(in the rows, 128 means zero)
Each row of Y is roughly a mix of the hidden directions of one of a few groups.
Y:
111 164 139 122 110 115 175 118 91 119 119

76 140 130 123 119 85 125 107 124 106 109

173 131 143 125 107 164 97 160 130 131 121

127 121 152 97 89 115 100 115 117 88 138

154 154 133 111 86 112 112 164 121 153 140

150 139 130 97 96 138 75 127 152 132 131

88 112 126 149 120 126 98 109 141 132 81

113 130 130 145 149 115 171 144 139 76 128

96 115 148 110 105 113 176 152 106 128 126

147 148 123 138 154 126 100 103 159 173 128

168 113 168 97 102 127 108 117 116 110 127

152 178 113 130 138 132 95 94 146 127 133

101 91 145 116 106 118 164 164 110 124 127

123 94 129 142 94 129 148 161 93 99 128

112 94 143 125 111 114 170 168 118 109 135

154 132 109 119 125 138 95 133 113 184 148

113 176 133 137 133 159 172 142 138 117 120

128 92 120 122 170 169 102 111 133 140 118

88 142 159 118 95 118 107 118 94 115 117

88 108 127 131 163 96 145 102 156 136 128

162 81 103 130 133 115 112 113 95 135 144

143 132 110 168 166 154 150 134 126 162 118

143 110 129 111 142 137 135 185 145 162 141

129 125 105 150 140 120 170 137 137 171 162

172 107 152 94 106 126 106 123 132 100 139

118 167 131 125 116 126 165 110 87 100 119

148 141 137 121 93 139 88 165 107 140 109

159 137 149 114 151 129 161 158 113 106 162

146 89 119 167 97 132 120 157 104 116 130

109 161 123 152 136 131 167 141 153 92 111

118 136 146 135 92 104 140 81 100 124 151

168 136 146 97 113 141 90 159 139 134 141

101 98 144 119 106 117 171 161 107 116 127

84 119 107 134 156 114 155 92 106 118 124

126 126 114 159 131 122 170 128 123 171 163

159 136 146 107 110 136 88 172 121 145 126

119 179 124 143 109 153 113 118 154 155 109

133 177 129 109 155 122 121 97 160 150 132

113 166 114 158 149 136 162 149 151 103 123

96 122 112 125 166 112 165 102 103 116 141

189 104 133 108 125 133 119 119 146 102 138

156 152 132 95 134 119 151 139 113 108 176

109 139 114 158 147 136 161 131 143 81 105

148 99 140 114 117 131 90 101 104 161 150

130 152 127 115 151 130 100 97 155 175 124

161 115 144 98 108 126 99 110 134 82 126

92 146 145 121 105 73 117 135 136 122 111

117 123 113 157 149 141 166 125 126 77 113

150 103 126 103 126 122 140 171 151 151 163

131 91 127 123 150 133 90 138 169 158 133

135 86 136 109 152 131 151 137 88 108 151

98 132 141 153 155 119 149 136 153 79 127

85 159 143 128 140 147 106 141 163 138 106

109 157 129 139 146 129 175 156 144 94 127

152 116 98 122 143 169 118 129 98 164 140

156 107 113 153 141 187 132 125 118 137 120

102 125 124 139 141 133 163 133 138 77 96

115 109 120 148 140 132 159 116 125 72 102

152 165 111 130 137 135 82 95 147 138 131

135 167 130 134 118 118 171 125 105 85 132

88 156 109 167 143 124 148 103 116 143 113

120 135 148 99 117 125 91 117 129 86 92

163 114 111 107 155 141 113 151 168 108 113

158 131 97 118 130 173 127 120 90 137 150

98 174 127 135 127 161 141 138 153 129 96

110 135 144 105 99 113 98 102 121 82 118

145 119 96 151 144 123 166 129 147 153 165

89 132 105 135 140 104 164 97 100 118 133

139 110 118 118 145 141 134 186 146 159 143

106 147 154 134 94 81 123 147 142 116 107

151 138 159 149 102 111 149 153 172 120 131

141 122 146 96 101 116 99 104 130 81 127

88 151 131 161 134 147 114 116 94 126 97

160 103 115 105 135 125 138 166 161 142 156

167 147 129 126 126 128 170 152 110 127 167

120 135 158 112 118 80 112 153 164 141 129

135 139 108 125 136 146 83 138 128 182 132

129 85 129 150 98 128 143 165 101 108 130

169 137 127 112 144 135 161 144 120 131 177

118 165 120 94 149 144 99 87 139 128 121

146 135 133 103 119 139 101 134 111 185 151

115 98 139 140 107 121 171 157 91 113 123

140 146 125 100 135 98 161 128 128 125 181

137 94 121 125 150 141 82 135 169 144 134

142 142 126 108 120 121 93 145 129 185 147

124 135 161 99 102 117 98 105 115 95 103

124 98 142 156 122 116 179 155 102 126 123

109 137 142 126 114 87 142 109 177 105 135

141 156 121 121 148 127 91 103 164 165 131

102 98 144 114 114 120 170 161 110 103 129

103 180 135 140 133 149 157 148 154 120 118

104 172 112 130 131 149 127 152 155 142 92

107 166 136 142 116 130 92 122 169 152 113

133 129 100 119 127 175 113 100 89 107 125

165 135 133 106 144 122 153 151 128 143 178

88 165 134 138 139 142 139 145 162 113 100

149 138 143 100 111 137 115 130 109 179 160

125 186 131 115 112 115 158 114 112 102 133

165 102 148 104 102 139 101 136 121 99 152

82 111 120 150 125 122 106 108 131 138 82

97 171 147 140 112 140 130 119 166 122 102

129 77 136 151 114 121 150 172 119 120 134

96 111 130 158 120 137 103 120 129 127 74

101 170 115 140 137 135 114 150 167 138 101

123 144 129 147 117 124 118 70 110 92 115

150 149 139 106 107 130 113 134 120 182 156

87 152 108 166 149 129 149 124 118 155 113

150 106 135 117 103 123 87 96 113 162 140

111 131 135 155 142 118 165 126 144 73 125

157 108 104 112 150 130 135 164 171 133 145

125 113 131 123 97 121 150 167 120 78 144

148 170 122 134 146 123 105 98 154 165 129
In each list below, two rows fit none of the groups, and each other row fits one group, some only roughly. Which are they? Name them in the order they come.
  * J_127: 173 104 103 128 150 149 128 152 159 120 146
  * J_693: 130 89 123 142 115 124 158 136 105 77 135
  * J_218: 119 177 154 127 91 132 151 121 154 137 115
  * J_330: 145 78 126 160 123 129 131 171 133 113 137
  * J_908: 134 159 114 144 142 120 73 99 146 136 118
  * J_594: 107 125 145 85 104 121 87 145 133 99 120
  * J_61: 98 148 125 125 98 71 136 115 147 129 131
  * J_754: 134 127 140 106 137 115 86 138 129 175 160
  * J_5: 129 100 163 97 131 125 97 124 111 154 161
  * J_769: 150 147 144 91 141 103 140 158 115 119 165
 | J_693, J_908
  * J_979: 169 145 90 116 117 122 140 146 115 166 143
  * J_318: 127 145 135 79 112 97 86 139 132 137 138
  * J_451: 95 162 121 139 134 109 144 80 128 122 103
  * J_638: 124 155 144 94 107 143 110 102 111 96 98
  * J_340: 177 103 113 107 138 128 128 146 166 117 148
  * J_611: 132 91 132 137 136 126 90 112 171 159 127
  * J_686: 125 164 120 119 170 145 120 80 128 128 116
  * J_63: 175 110 131 95 146 123 139 156 158 146 126
  * J_502: 148 94 120 128 169 165 123 110 147 149 142
  * J_77: 118 141 91 167 169 151 131 137 137 142 108
 | J_638, J_611
  * J_787: 93 147 124 161 148 143 140 131 97 157 100
  * J_676: 122 118 100 134 150 116 172 105 143 148 164
  * J_280: 168 148 144 93 107 131 112 161 128 128 154
  * J_469: 134 123 154 117 132 137 83 115 123 172 158
  * J_388: 96 165 134 116 135 145 160 161 154 123 108
  * J_652: 87 160 141 167 137 126 111 118 118 117 97
  * J_194: 165 110 159 105 110 143 96 128 109 101 118
  * J_779: 122 125 129 136 126 122 148 115 117 64 95
  * J_656: 138 79 139 99 130 125 153 118 97 98 125
  * J_799: 88 158 122 161 130 123 143 87 108 133 116
  * J_263: 142 181 133 138 127 110 173 118 119 109 134
 | J_652, J_779
  * J_913: 140 124 137 86 106 104 113 153 116 168 147
  * J_395: 138 145 126 100 138 102 163 148 102 137 169
  * J_205: 164 84 108 138 130 124 128 103 91 120 143
  * J_495: 142 153 108 127 164 118 86 93 142 141 136
  * J_752: 167 112 124 125 143 176 103 148 111 147 128
  * J_381: 144 90 133 115 110 126 105 119 98 176 124
  * J_526: 131 128 128 118 136 149 88 121 113 181 154
  * J_401: 103 114 132 162 109 149 113 111 148 111 83
  * J_298: 110 94 137 153 135 120 135 98 133 80 108
  * J_16: 132 82 149 111 120 85 130 119 118 97 139
 | J_495, J_381
  * J_637: 115 72 126 146 112 140 137 155 98 137 115
  * J_800: 113 165 143 107 90 84 120 137 119 114 123
  * J_870: 121 107 92 136 142 129 80 123 156 150 149
  * J_935: 86 141 105 166 152 146 133 149 119 152 117
  * J_149: 99 132 99 140 111 118 120 90 123 85 149
  * J_279: 132 140 148 116 142 144 97 124 123 107 69
  * J_415: 167 118 139 90 122 119 108 117 152 89 116
  * J_621: 94 174 111 156 136 138 137 105 142 151 114
  * J_442: 82 147 141 142 131 144 106 115 158 109 96
  * J_658: 147 124 127 139 127 120 77 111 129 168 159
 | J_870, J_621
  * J_801: 141 85 125 163 130 142 137 143 96 96 117
  * J_498: 120 127 99 180 140 147 147 125 109 144 158
  * J_414: 97 115 134 146 151 127 153 119 136 73 113
  * J_162: 136 157 118 121 137 148 111 153 121 183 151
  * J_906: 129 163 154 126 108 116 102 115 160 163 151
  * J_8: 165 95 155 100 127 128 114 121 134 87 141
  * J_404: 136 174 115 162 140 132 145 137 149 112 92
  * J_188: 162 124 141 122 112 150 98 172 136 160 122
  * J_27: 167 100 140 96 104 112 126 118 139 107 161
  * J_917: 145 111 102 147 135 112 171 128 114 82 124
  * J_774: 118 150 136 136 102 77 161 128 154 121 144
  * J_764: 120 145 146 149 113 120 126 70 101 119 105
 | J_8, J_404
  * J_512: 137 129 136 108 116 118 92 172 122 173 123
  * J_598: 125 178 124 89 137 123 113 108 161 118 140
  * J_561: 148 148 159 121 95 100 117 174 136 134 127
  * J_687: 149 121 86 151 158 137 157 136 151 147 151
  * J_23: 152 97 127 127 104 121 163 101 98 96 125
  * J_982: 157 148 129 92 100 135 91 155 109 141 138
  * J_220: 89 144 90 139 147 106 153 122 162 127 132
  * J_467: 108 183 133 143 120 127 136 145 172 132 120
  * J_806: 169 154 126 113 152 149 98 105 129 158 120
  * J_103: 141 152 141 128 103 141 94 178 122 153 129
  * J_517: 98 151 130 133 97 80 150 115 152 114 128
 | J_806, J_103
  * J_860: 148 143 108 113 126 129 101 153 125 185 144
  * J_320: 115 183 126 147 136 152 119 148 156 153 133
  * J_233: 171 99 142 96 128 132 128 165 147 141 143
  * J_718: 93 92 123 121 124 109 172 155 116 113 137
  * J_457: 80 125 114 137 144 94 162 105 108 130 123
  * J_449: 166 164 128 99 142 122 150 134 119 133 168
  * J_600: 141 105 126 88 123 128 115 177 156 125 148
  * J_168: 135 74 101 125 147 117 140 137 99 101 120
  * J_911: 93 151 132 117 89 92 109 118 107 115 110
  * J_76: 159 100 101 118 128 132 126 149 154 112 174
  * J_876: 137 107 115 121 126 119 180 138 108 86 114
 | J_718, J_449
  * J_304: 125 148 143 121 122 82 165 132 151 102 153
  * J_608: 163 109 163 89 109 133 108 153 119 119 138
  * J_547: 115 175 133 99 142 120 132 91 140 160 123
  * J_735: 160 132 142 124 111 132 102 173 137 169 128
  * J_846: 97 152 117 149 162 136 140 129 127 158 87
  * J_123: 165 157 90 128 139 138 105 107 140 150 105
  * J_929: 171 103 128 100 131 127 127 154 165 125 155
  * J_477: 118 147 143 117 111 126 100 98 119 83 94
  * J_824: 129 79 104 125 150 147 103 141 134 158 150
  * J_983: 108 123 137 147 146 156 164 124 130 78 112
  * J_270: 75 147 125 150 117 113 151 124 108 159 137
  * J_173: 115 157 142 137 95 80 147 126 158 115 134
  * J_30: 89 113 121 134 161 109 152 85 137 111 129
 | J_123, J_824
  * J_702: 92 149 137 135 95 87 122 130 134 105 100
  * J_80: 75 154 105 145 152 125 130 141 134 130 97
  * J_919: 177 108 154 102 132 148 100 146 133 120 111
  * J_534: 94 123 136 141 93 141 149 131 145 80 117
  * J_328: 132 137 121 109 139 132 90 152 128 180 154
  * J_972: 164 111 131 122 151 160 130 175 140 150 118
  * J_418: 162 147 137 101 144 125 147 162 97 125 160
  * J_286: 127 136 103 128 150 153 166 117 162 158 155
  * J_780: 152 87 139 97 108 99 142 123 96 119 141
  * J_379: 110 104 144 143 135 116 140 100 128 69 116
  * J_500: 98 156 144 157 135 160 125 101 153 110 106
 | J_534, J_286
  * J_626: 128 133 133 117 122 130 76 131 134 182 140
  * J_545: 86 153 104 143 132 124 114 95 130 93 110
  * J_488: 99 161 108 138 133 132 165 151 133 88 127
  * J_408: 132 134 101 160 152 127 170 120 133 166 148
  * J_901: 164 113 120 131 149 178 121 147 104 151 134
  * J_644: 138 143 127 119 149 138 98 161 129 174 159
  * J_936: 140 106 101 141 150 181 121 112 107 147 118
  * J_483: 170 104 100 132 141 106 140 141 101 129 164
  * J_122: 155 93 143 115 104 96 152 109 106 106 142
  * J_620: 140 115 141 93 126 119 97 94 95 157 142
 | J_488, J_620
  * J_629: 167 119 131 106 123 110 145 164 168 109 138
  * J_438: 79 148 110 139 137 104 160 126 132 162 123
  * J_829: 139 94 157 128 98 128 166 150 106 111 110
  * J_619: 152 119 117 92 137 152 92 141 103 161 140
  * J_227: 170 121 145 102 136 152 97 161 139 143 143
  * J_356: 139 105 122 133 157 153 79 115 150 156 121
  * J_736: 147 119 104 130 143 173 145 132 79 122 136
  * J_531: 137 131 131 108 113 114 99 97 140 79 100
  * J_231: 146 120 118 106 154 115 149 142 120 167 173
  * J_145: 114 96 140 123 129 108 158 122 126 75 106
 | J_629, J_829
  * J_916: 91 151 124 169 126 126 138 98 92 135 118
  * J_669: 151 88 118 139 135 145 143 98 87 107 139
  * J_978: 78 145 116 131 152 127 130 161 136 152 101
  * J_436: 129 125 160 127 106 153 90 121 92 99 115
  * J_812: 104 162 123 157 151 119 140 156 170 115 127
  * J_302: 116 106 103 154 116 135 158 105 143 87 105
  * J_82: 110 101 140 124 120 127 153 110 123 77 94
  * J_795: 162 112 163 104 93 119 117 112 110 110 151
  * J_536: 145 83 139 118 144 109 102 126 98 143 161
  * J_346: 123 97 122 147 126 111 153 102 131 75 112
  * J_48: 155 96 112 114 144 132 87 167 147 136 124
 | J_302, J_48
